Each path below is one point turned by a fixed rotation once a step. After each direction that follows a path, write how fast that rotation turns it, in degrees per step (0 if it stays still).
Each turn is a multiple of 5 degrees from 10 to 175, or 0.
Each row of a path follows its step; steps can be skipped.
path 1
step 2: [ 15 -21  11  11  -6 -16   1  28  -4  -8 -20 -12   3 -18   2   9   1 -11
 -49 -38  15   6  -2  15   8  36   6  -8  10  -9  -6  -5 -18 -20  10 -12
 -31  11  -2 -35 -11  11  -8  -1   7  18  17 -11  17  -2]
step 4: [ -8  32  -7 -10  23  33   6 -13  21  21 -21   8  14 -12   4   1 -11  21
 -27  14 -18   1  -6  21  -4   4  -5   5  -7  40  11 -20 -16  26 -24   7
 -23  13  -8  13 -18  11  -7 -15 -19 -12 -11  -1   2 -20]
step 5: [  8 -11  -6 -29 -10  -1 -28  33  24  30  -9  11  -8  27   4   1 -11  16
 -21  13   2 -23 -13  -7   1  -1   6 -27   6   7  -9   4  12  19   7  10
  -9   3 -23 -31  26 -20   4 -28 -17   4 -26  -4  -4 -22]
step 6: [-14 -15   6  -4  10 -18 -14 -19  12  19   5 -10  12   8 -20  24  32 -32
   9  29 -19 -17  -4 -30  -3   8  27  -7  24  -8  -3  -1  11  10  -4   6
   8  -6   0   1  28  11 -37 -22   7 -29  17   6 -11 -10]
step 12: [  1   0  12  -4  -1 -27  -2 -32  42  13 -23 -11  44  11   7  27  27   9
  10 -20  -6 -11  -8  26   5  -6  12 -11   3  -9   8 -11 -29   9  13  -6
  -5   3   8  -3  11 -11 -22 -30  -9  -8 -17 -17   9   6]
step 14: [  4 -22  11  13   9   6   9  23  -5   6  -2   8 -30 -16 -33  36   9  -5
 -13  13  -5  17  23   8 -14  -6  11  -2 -31   8   7 -14 -15  14  -5 -20
   1  10   8  -6  32  31  -5  -9   1 -10  -9  45  -2 -18]
step 16: [ -4 -10 -16 -13   6  -1 -22  -3 -21  20   6 -11  -7   4  12   3 -26  -5
  10  35   4  26 -19 -11  13  25 -12  14  -5  29  -7 -21  -3 -22 -27  16
  11 -14  12 -10  -9  21 -43   8   9  11   5 -15  15  27]
step 18: [-16  10   0 -11   6 -23 -18 -30  19  12  15   3   9   0   1   9   1  10
   3 -11 -17  -6  19  26   7  -2  15  -6  30 -16   4  31  10 -37  -8 -18
  -9 -11 -12   2   9  23  13 -19 -29  36   0 -18  25 -15]
step 19: [ -1  14  -8  16  10 -19   4   3   1 -14  -4 -39  20 -24  -9 -25  10  12
  16  -3  -5 -14 -16  21  26 -13  22   7   0  32 -13  -5   4  28 -19  22
  11   4 -11  -8   5  20 -10 -14  -5  16  22  -9  17 -37]
step 21: [ -7 -18  10  15  31  20   0  20  13  33  17  21   9  14 -17 -10  17 -34
   2 -18  -3   5  16  -4   1  14   7  33  17 -27  -6  -4   1   2 -29  12
 -25  14  18 -15   2  -8  -5 -26  -5  13  -8   7 -30  -7]
step 22: [ 12  19  -7  -4  19  13 -10   3  13  19  -3 -19  -5   1  17  34 -13 -27
  -3  14 -29  16 -30  26   1   1 -12  29 -15  10   5 -27   6  10   4  17
 -40  29  -5 -10  11  21  -9   2  20 -17  -1   4  -4   8]
Directions:
[  7  -7   8   2   3   7   1   1  -8   0   1  -5  -4  -3   2  -2   3 -12
   4  -5  -2  -1  -3   2  -7   7   0   4  -7 -11  -2  -3  -5   1  -8   0
   1   2   1  -5   2   0   2  11   4   1  -4   4   6  -3]	55
[  0   2   5  -3   6  -2  -7  -2   0  -3 -11   4  -8   6   4  -3  -4  -5
 -10   0   5   7   1   4   0  -6   8   1  -2  -4   6  -1   2   1  -4  11
  -1  -5  -5   9  -3   0  -4   4  -5   2   0  -4   3   6]	55
[ -6  10   2  -2   1   1  -3   6  -3   0  -3 -12   5  -3   9  -7   2   4
   3  -9   6   3   4   0  -7   4   1  -5   9  -1  -1   2 -11   2   2   2
   0  -3  -2   2  -4   7   3  -6  -3   5  -1   5   2  -1]	45
[  7  -3   3   1  -9   0  -4  -1  -2  -1  -4 -13   1   0  -3  -3  -3  -1
  -7  11   7  -2  -7  -4   9  -4   4   3   3  -5   1   5  -4  -2  -5  -5
  -1   1   7   5   3   4   8  -3  -5  -3   2   3  -6  -4]	80
[  5   6   2   8   4  -1  10  -6   2  -2  -1   1  -2  -1  -2   7  -4  -3
  -1   2   7  -1  -3   2  -4   1   1  -3   9  -2  -8  -8   4  11  -2   4
  -2   0   3  -2   2  -5   1  -7  -8   2 -12  -1  -2  -5]	45
[ -1   1  -2 -10  -5   7  -1  -4  -2   3   0  -2  -4   6  -7   4  -4  -1
  -4 -15   3 -13   7   5   4  -2  -3   3  -4  -2   1  -1   2  -4   0  -1
  -5   5   0  -2   4  -1  -3  -5  -7   9   0   7  -3   1]	110
[ -4   2  -3  -1   5  -2  -4  -1  -1   6  -7   0  -6  -6  -5 -10   2  -7
  -1   5  -2   3   0  10  -1   1  -3  -1   3   3  -7   6   7  -3   3   2
  -4   6   8 -12  -7   3   0   1  -8   3   6  -2   1  -6]	20
path 2
step 4: [  7  -6  12   8  11  -1  10   7  33   7   5  24 -25  32  26 -21 -21  27
  -8  40 -20 -16  -6   2 -28  23 -35   8  -9   9  27  -1  17 -26  -4  -3
  -1  -7 -10  -9   6   7  15  -2   3 -20   5  21 -14   9]
step 5: [ 28  30   3  -9 -11 -14 -33  13  -1 -30  -6 -12 -10   7  15  -5 -15  12
 -38  10   1  18   1   9  11  -3  15 -18  19   4 -10 -34 -11 -14  -8  -2
  26   1  25  -1  -7  31  -5  -5 -26  13 -29  -8  10  25]
step 7: [  3   2   6 -16  -6  -6  11 -12 -21   7   6  23  -6  -5   0 -23  31  10
  11  48 -19 -26 -13   5   9  -5  -5 -35   4   1  -5 -26  24   6   3  16
  -8 -28 -14 -15  23  23  13 -19   0  12  32  17 -20   1]
step 9: [  2 -20   2 -15  11 -13   1  17   4   7  38  11 -11  14  21  28  -5  -8
  10  10  -7  34 -31  31 -27   5   9   7 -33   7 -33  -7 -34 -31   9  -6
  -6  -4  -7  12  10   0   2 -13   6 -14   3 -21  -7  12]
step 10: [-11  -7  22  -4 -45   4  -2   8   7 -15 -10  13   0  -1 -19 -11   9   6
  -9   5 -28   0 -17   4  22 -12  12  14   7  37   8  20   3  -8  -4  28
  13 -21  24  -7  11  30   6 -27 -15 -11  -3  -3 -49  -3]
step 12: [ 23 -22  -4 -20   0  -7  13 -13 -32 -19  18   1  -4  42  13  10   9  -3
  21  39  -7  17   8  10  -1 -30 -10  -6 -15 -22  -5  26 -15  24   5   7
 -16   6  15  11  13  -3  12  10 -33 -25  10  -5  12  20]
step 14: [ 26   3  22  19  14   3   3   7  10  12  -9  61   1  19  37  33   7 -33
  -3  -8   9   0  19   8   5   3   9 -10  -4  -4  15  -2   8 -23  18  29
   9  11   0  21  -1   0 -11 -17  11   5 -16   5 -17 -12]
step 16: [  0   1   3 -21 -15  20 -18  27  40  12 -31 -44 -21  21  11   8  23 -26
 -23  21 -17 -19 -21   8  -7   3  29 -14  15 -12 -13   3  13   1  -2  -1
  -3   4  12  12  -3  -9  18   9 -29   6  -2   9   7  11]
step 19: [  8  26  15  -7   0   7 -23  28   5  -5 -17 -13   2   5  10  11  51 -17
  34  16  -7   0  14   7  -7   5  12  29 -29  -5  -9 -14   2 -43 -27   7
  -8   2   7  -6 -15   8 -25   1 -12  20  17   6  12  -1]
step 21: [ -6   3  16   6   2  -1  32  31  33  -2   9  16 -16 -41  15   4  -2   0
   2  16 -23 -11  -8 -23  -8 -22   3  -4  10   9   6  35  12   6 -21  -4
  27 -15 -22   7   6  12  16 -12 -31  -4   7 -30   5  24]
step 22: [-11  34 -12 -13  23  -8  -1  14   6  -6 -20  -1  -5  52  21  -5  14  31
  15 -21 -25  17  -9  -5 -12 -23  13  -8 -20  12  19   5   2   4  -8   0
   3  13   7   4   9  30 -38  25  -8   5  -1  16  -5  16]
Directions:
[-5  6  4 -8 -3  2  7  6 15 -2 -1 -3  2  0  3  2 -9  0 -9  1 -2  5 -7  4
  6  1 -5  3 -3  6  3  4  4 -4  2 -1  7  5  6  5  2  4  5  0  9 -3  1 -5
  3  1]	65
[  0  -4   3   1  -6  -5  10   7 -11   8   1  -5   5  -3  13   3  -4   7
  -3  -3  10   5   3   2   0  -6   1  -1  -5  -1   2   0   3  -1   2  -5
  -4   4   2   0   0  -7   2  -8  -2   4  -5   1  -1  -1]	125
[ -2  -4  -7   5  -3  -6   0   0  -8  -2  -4   3   2  -6  -2   3   3   1
   3  -2  -4  -2  -6  -5  -6  -7  -3   3  -6   4 -11   1   3   3   9   7
   3   5   9  10   3   3   3   4   6  -5  -2   0  -5   4]	25
[ -1  -4   8  -4  -1 -14 -13  -2   4  12   1   1  -4  -4  -3   0   1  -1
   3  -5   4   9   1  -6   0   3   7  -5   2  -1   4   6   1   2   4  -2
   5  -4   1   2   3   5   1  -3   1  -5  -1  -8   0   4]	95
[ -1  -7  -5   2   4  -6  -4   6  -8  -1   3  -3   3   7  -6  -6  -3   0
 -10  10   5   1   1   4  10  -3  -5   3  -3   6   4   0  -1   8   2   4
   9  -8   0   0   3   4  -4  -2   2   4   3   0  -2   0]	140
[-15   0   1  -2   5   1  -4   4  -3   0   2  -5  -2 -13  -3   6   3   1
   4   7  -2   6  -8   1   4  -2  -1  -3   1   0  -2   1  -6  -8  -1   4
  -6   0   3  -9  -3  -3  -6  -3   2   3   7  -3  -6  -1]	35
